Some points:
array([-22,  -9,  27, -13, -25,   4,  28,  -1,  21, -61,   6, -56, -34, -50,  20,  31,   4,  58, -24, -36,  82,  -2,  25, -34, -17,  -4,   2,  19,  44, -27, -22,  19])
array([ 17, -66,  43,  37,   0, -16,  -4,   6,  78, -24,   2,   2,  19,  13, -41, -18,  12,  -5,   9,   2,  -8,  39,  -4, -18,  28,  78,  39,  -8, -19,  18,  24,  24])
array([-28,   2, -28,   9, -14, -24, -22, -22,  27,   5, -69,  -7, -19, -14,  13,  64,  20, -31,  25,  15, -40, -27, -72,  41,   2, -41, -22,  29, -47,  26,  56,  13])
array([ 13,  16, -24,  -7,  -9, -61,  37,   4, -39,   8, -15,  38,  14,  -2, -15,  21,  -6, -25, -21, -34, -29, -23,  -4, -12,  -1, -22,  40,  39,  19, -35, -12,   7])
array([ 37,  60,  70, -46,  15,   4,  20,  -8,  72,  23,  27, -20,   6,  10,  31, -42,  -1,   9,  23,  -7, -29,  16,  -5,  27, -22,  -2,  26,  -2,  47,  22,  58,  26])
array([ 16,  44,  15, -45, -54,   6,  18, -31, -15,   6, -20,  35,  21,   5, -30, -15,  68,  48,  26, -14, -31,  10,   3,  -2,  -7,  29,  17,  58,  -9, -27, -75, -21])
array([-48,  24, -43,  17,  22,  -7, -19, -10,  16,  -4,  11,  34,  37, -42, -14,  40,  30,  27, -52,   2,  25,   6, -23,  76,   5,   1,  28, -19,  25, -17,   1,  14])
array([  2,  22, -16,  10,  50,  -4,  -4,  30, -27,  -7, -37, -15,  78,  -4, -81,  27, -10,  -1, -11, -27, -26, -24,  16,  51, -29,  24, -26, -20,  27, -21,  39,  52])
array([  5,  73,  14,  76,  50, -24, -34, -71,  -7, -13, -59,  28,  10,  10,  -1, -20,  10,  -3, -74,  -4,  -3,  -7, -39,  24,  -2,  -7,  15,  13,  47, -17, -18,  20])
array([ 30,  26, -79,  -6,  -2, -20,   4,   0,  23,  48,  -6, -20, -23, -10,  21,  -1, -69,  -8,  11,  11,  10,  27,  48, -33, -32,  34,  19,  -9, -43,   1,  -5,  38])
array([ 59, -46,  -7, -18, -15,  -8,  67, -10, -63, -29,  -5,  17,  46,  17,   1,  -4,  31,  18,  -5,   6,  18, -26, -24,  39,  21,  39,   7, -17, -16, -71,  37,  -8])
array([ 26, -14, -69,  23, -41, -33, -22,   3, -16, -11,  -2,   2, -19,  -7, -69,  -6,  -6,  33,  -8,  53, -20,   0, -12,  31, -50, -67,  10,  12,  84, -21,   1, -22])
array([-33, -36,  19,   4,  65,  16,  17, -31,  10,  30,  49,  20,  10,  12, -15, -31, -39, -28, -31,  34,  62,  60,  48,   5, -42, -23,  17,  41, -53,  21,  -1,  71])
array([-27,   5, -25,   3,  -5, -17,  -3, -46,  -1, -12, -22,  37,   3,   0, -34, -30,   8,  19,  75,  50,  52, -40, -32,   3,  12,  16,  -3,  11, -37,   6,   3,   5])
array([  7, -10,  66,  12,   9,  -9, -28,  -2, -11,  27,   3, -31,  33, -57,  -4,   9,  12, -56,  21,  34,   2,  10,  33, -19,  47, -53, -32,  -3,  -7, -19,  31, -41])
array([ -5, -76, -46,  35,  25,  21,  63, -27,  15, -21,  16, -25, -13, -47,  37,  19,  38,   7,   5, -21,   8,  19,  12, -23, -61,  13, -55,   0,  43,  37, -46,  24])
array([-64,  -4, -56, -26,   3, -15,  21, -20,  25, -75,  15,  25, -10,  -2,  42, -73, -25, -12, -18, -11, -33,  -5,  78,   7, -35,  27, -17, -30, -17, -30, -10, -25])
array([-11,  33,  24,  20, -24,  -7,  16, -48,   2, -49,  37, -64, -21,   1,   4, -30, -74, -38, -15,  71, -27, -21,  11,   6, -10,   3,   2,   3,   1,   1,   5, -16])
array([ 39,  30,  27,  53, -35, -15,   1,  -3,  42,  36,  -7, -20,  -2,  17, -19,  27,  14, -39,  25, -27,   6, -20,  15,  13, -59,  21,  42, -27, -49,  56, -25, -22])
array([ 53, -23,  10,  11,  73,   3,   5, -36, -49, -21,  15,  51,  19,   5,   5,  34,  16,  20,  67,  61, -23, -58,  11,  29, -28,  16,  12,  29, -11, -30, -46,  -5])
array([-60, -51,  22, -36, -66,  26, -12,  41,  12,  26,   3,  17,  41,  16,  19,   7,  -4, -14, -33,  -1, -36, -61, -16,   8,  14,   2,  31, -49,  18,  31, -52, -35])
array([ 30,  14, -29,   8,  -5,  -9, -25,  15,  30,   9,  87, -29, -34,  22,   2, -30,  11, -51,  23,  26, -56,   6,   2,  -7,   3, -15,  10,   0, -27, -37,  -2,  39])
array([-27, -24,  -9,  22, -51,  32, -26, -62,  -3,  51, -12,  -4,  18,  88,  37,  33, -31,  27, -15, -21,  18,   3,  23,   7,  52, -13, -37, -13,   9,   9,  21,  -7])
array([-18,  -8,  25,   1,  35,  90, -55,  19, -12, -32, -10,  -9, -26, -31, -21,  10, -33, -13,  13, -60, -15, -18,   0,  27,  10,  -5,  39,  27, -24, -21, -26, -27])
array([ 29,  -1, -18,   4,   2,   3,   4,  59,  33, -48,  11,  -7, -29,  78,  -2,   0,  -9, -42,   2,  51,  40,  41,  31,   9, -35, -32,  48,  -3,  25,  33,  15, -25])
array([-13, -53,   5,  37, -29,  25,   6,  23, -18,  50,  10, -12,  37,  36,  77,  44, -30,  39,  25, -25,   4,  -3,  -8,  -3, -28, -50,  17,  -3,  19,  -6,  12, -15])
array([-54, -40,  -5, -12,   9,   9,  47,  29,  -3,   5,  -3, -71, -51,  -9,  23, -18,  11,  26, -34,  31, -80,   7,  22,   1,  11, -29,  17,   5, -69, -38, -39,  56])
array([ -1, -28,  26,  26,  26,  -7, -26,  16,  -7,   6,  10,  20,   7,  40,  53,  26, -79, -13,  43, -21,  10,  47, -31, -49,  36,  32, -23, -15,   4, -66, -40,  11])
array([ -1,  59, -13,  69, -51,  19,  25,  65,   2, -33,  32,   8,  -1,  34,  22,  67, -16,  35,  19,  25,  49,  11, -17, -16, -11,  48, -41,  -6, -22, -36, -15, -80])
array([ 16,   6,  35,  57, -21,   6,  43,  11,   0, -44, -14, -27, -28, -13,  36, -30,  26, -18, -41, -12,  -3,  23,   9,  -1, -48, -30, -89,  12, -36,  10, -50,  20])
array([  3, -15,  17, -45, -26,  53, -66, -23,  20,  19,  21,  -6,  -5,  29,  -4,  20, -13,   3,   4, -38, -13, -31, -11, -39, -12,  25, -63, -16,  16, -24,   5,  17])
array([ 67,  -7,   9, -37, -20,  -6,  41,  -8, -26,  56, -10,  63, -31,   3,  28,  30,  40, -48, -62,  42,  24, -72,  10,   5,  25,  68, -17,  61,  26, -23,  25, -16])
array([ 42,  31, -15, -44,  55,   5,  45, -12,  42,  20,  21,  15, -64,  40, -19, -10,   9,  20,  42, -77,  -3, -21,   5,  19,  51, -17,  16, -38, -14,  66,  -7,  -1])
array([ 18,  56, -12, -34, -23,   1, -13, -36,  13, -16,  18, -53,  35,  42,  32, -29,  21, -14, -10,  22,   9,  30,  36,  -3,  10,  14,  59,  -6, -18,  12, -15,  -2])
array([  3,  14,  36, -23,  48,  33, -32,  53,  25,  29, -10,   9,  17,   4,  16,   1, -14,  95, -76,  24, -45,  14, -20, -53, -22,   3, -40, -23, -14,  10,  26, -41])
array([ 26, -25,  -9, -18,  28,  -4, -76,  77,  -6, -21,  -9, -48,  66, -17,   7, -26,  -6, -25,  -6, -36,  45, -47,  19,   9,  48, -23, -33,  20, -11,  44,  -7,  -2])
array([-78,  37, -37,  24,  25, -16,  -7,  10,   2,  22, -29, -27, -21,  -2, -47, -43,  -5,  33,  27,  -6,  32, -47, -17,  13,  -6,  42, -23,  77,  22,  15, -17,   9])
array([  1, -26,  -5, -85,  15, -71,   1, -57, -30,   3,  -5,  -5, -30,   9, -45,  37,  17,  13, -61,   4,  33,  39, -48,  18,  -6,   0,  -7,  -4, -60, -11, -36, -27])
array([ -4,  12, -19, -65,  20,  72,   9,  18,  -9,   7,  -1,  22,  27, -33, -16,   3,  -4, -87,   2, -35,   1,  74, -15,  -8,  -6, -27, -15,  -4,  31,  12,  12, -41])
array([ 20,  29, -22,  -9, -50,   6,  14,   5, -37, -40, -27,  25,  17, -10, -14, -25,  29,  34,  49,  -1,  41,   7, -26,  -8,   5, -29,   8,  27, -39, -23,  -3,  65])
array([ 23,  -1, -35,  46, -37, -11, -16,  19, -13,  12,  80,   6, -46,   7,   7,   3,   8,  13, -33, -61, -24,  18,  -7,   8,  29,  40,  63,  28,  -1,  54,  48,  -5])
array([-39, -22, -18,   2,  46, -12,  16, -24, -24,  11, -30, -10,   2,  -6, -15,  -7,  40, -28,  38,  19, -43,   7, -62, -14,  -1,  39,  -1,   9,  52,  17,  28,  -6])
array([  5,  -4,  39, -10,   5,  12, -47,  18, -57, -39, -37,  37, -95, -63,   1,   2,  -2, -22,  29,  -4,   7,  -2,  46, -20,  29,   0,  33, -72,   7,  20,  65,  -5])
array([-11,   5,  32, -14,  15,   7, -25,  11, -11,  86,   4,  14, -10, -22,  11, -87,  14,  29,  -1, -27,  53, -31, -10, -22, -14, -23, -11, -36,   4,  -6,  -2, -41])
array([ 24, -38,  -2,  25, -22,   7,   7, -17,  -4, -20, -34,  40,  56, -44,  -5, -34, -41,   9, -15, -32, -64,  15,  10, -50,  21, -64,  -5,  -9, -11,  50,  29, -35])
array([-35,  -6,  20,  -3,  12,   9,  -2,  14,   6,   5,  10, -31,  -4,  13, -28,  18,  21,   9,  -8,  20,  17, -31,  25, -92,  36, -46,  -3, -42,  12,  -1,  55, -32])
array([ 15,  31,  16,   1, -18,  14,   5,   3, -40,  32,  16,  23,  15, -68,  -4,  -5, -33,  -9,   2,  35,  21,  55,  -9,  21,  82,  -3,  -9, -66,  13,  34, -33,  28])
array([-48,   4,  39, -35, -12, -86,   5,  54,   8, -13, -29,   9, -21,   0,  -4,  41,  36,   3,  48,  -1, -20,  31, -23,  29,   7,  11, -46,  18,  57,   5,   9,  51])
There is one direction along which these points spread out most. Take the direction at right angles to it along which they spread out most. Then take the direction at right angles to both along which they spread out most. Go by this last direction. For each point below, how far along it does it lie, from 0 to 99? 50 is the average, and the first point above lies past it. One standard deviation of the points above along it is 16.
array([-33, -36,  19,   4,  65,  16,  17, -31,  10,  30,  49,  20,  10,  12, -15, -31, -39, -28, -31,  34,  62,  60,  48,   5, -42, -23,  17,  41, -53,  21,  -1,  71]) 38
array([-11,   5,  32, -14,  15,   7, -25,  11, -11,  86,   4,  14, -10, -22,  11, -87,  14,  29,  -1, -27,  53, -31, -10, -22, -14, -23, -11, -36,   4,  -6,  -2, -41]) 50
array([ 37,  60,  70, -46,  15,   4,  20,  -8,  72,  23,  27, -20,   6,  10,  31, -42,  -1,   9,  23,  -7, -29,  16,  -5,  27, -22,  -2,  26,  -2,  47,  22,  58,  26]) 19
array([ 20,  29, -22,  -9, -50,   6,  14,   5, -37, -40, -27,  25,  17, -10, -14, -25,  29,  34,  49,  -1,  41,   7, -26,  -8,   5, -29,   8,  27, -39, -23,  -3,  65]) 52
array([  5,  73,  14,  76,  50, -24, -34, -71,  -7, -13, -59,  28,  10,  10,  -1, -20,  10,  -3, -74,  -4,  -3,  -7, -39,  24,  -2,  -7,  15,  13,  47, -17, -18,  20]) 40
array([-13, -53,   5,  37, -29,  25,   6,  23, -18,  50,  10, -12,  37,  36,  77,  44, -30,  39,  25, -25,   4,  -3,  -8,  -3, -28, -50,  17,  -3,  19,  -6,  12, -15]) 82
array([ 42,  31, -15, -44,  55,   5,  45, -12,  42,  20,  21,  15, -64,  40, -19, -10,   9,  20,  42, -77,  -3, -21,   5,  19,  51, -17,  16, -38, -14,  66,  -7,  -1]) 18
array([-78,  37, -37,  24,  25, -16,  -7,  10,   2,  22, -29, -27, -21,  -2, -47, -43,  -5,  33,  27,  -6,  32, -47, -17,  13,  -6,  42, -23,  77,  22,  15, -17,   9]) 52
array([  1, -26,  -5, -85,  15, -71,   1, -57, -30,   3,  -5,  -5, -30,   9, -45,  37,  17,  13, -61,   4,  33,  39, -48,  18,  -6,   0,  -7,  -4, -60, -11, -36, -27]) 50
array([-48,  24, -43,  17,  22,  -7, -19, -10,  16,  -4,  11,  34,  37, -42, -14,  40,  30,  27, -52,   2,  25,   6, -23,  76,   5,   1,  28, -19,  25, -17,   1,  14]) 48
array([-48,   4,  39, -35, -12, -86,   5,  54,   8, -13, -29,   9, -21,   0,  -4,  41,  36,   3,  48,  -1, -20,  31, -23,  29,   7,  11, -46,  18,  57,   5,   9,  51]) 48
array([ 30,  14, -29,   8,  -5,  -9, -25,  15,  30,   9,  87, -29, -34,  22,   2, -30,  11, -51,  23,  26, -56,   6,   2,  -7,   3, -15,  10,   0, -27, -37,  -2,  39]) 33
array([  7, -10,  66,  12,   9,  -9, -28,  -2, -11,  27,   3, -31,  33, -57,  -4,   9,  12, -56,  21,  34,   2,  10,  33, -19,  47, -53, -32,  -3,  -7, -19,  31, -41]) 41
array([-28,   2, -28,   9, -14, -24, -22, -22,  27,   5, -69,  -7, -19, -14,  13,  64,  20, -31,  25,  15, -40, -27, -72,  41,   2, -41, -22,  29, -47,  26,  56,  13]) 40
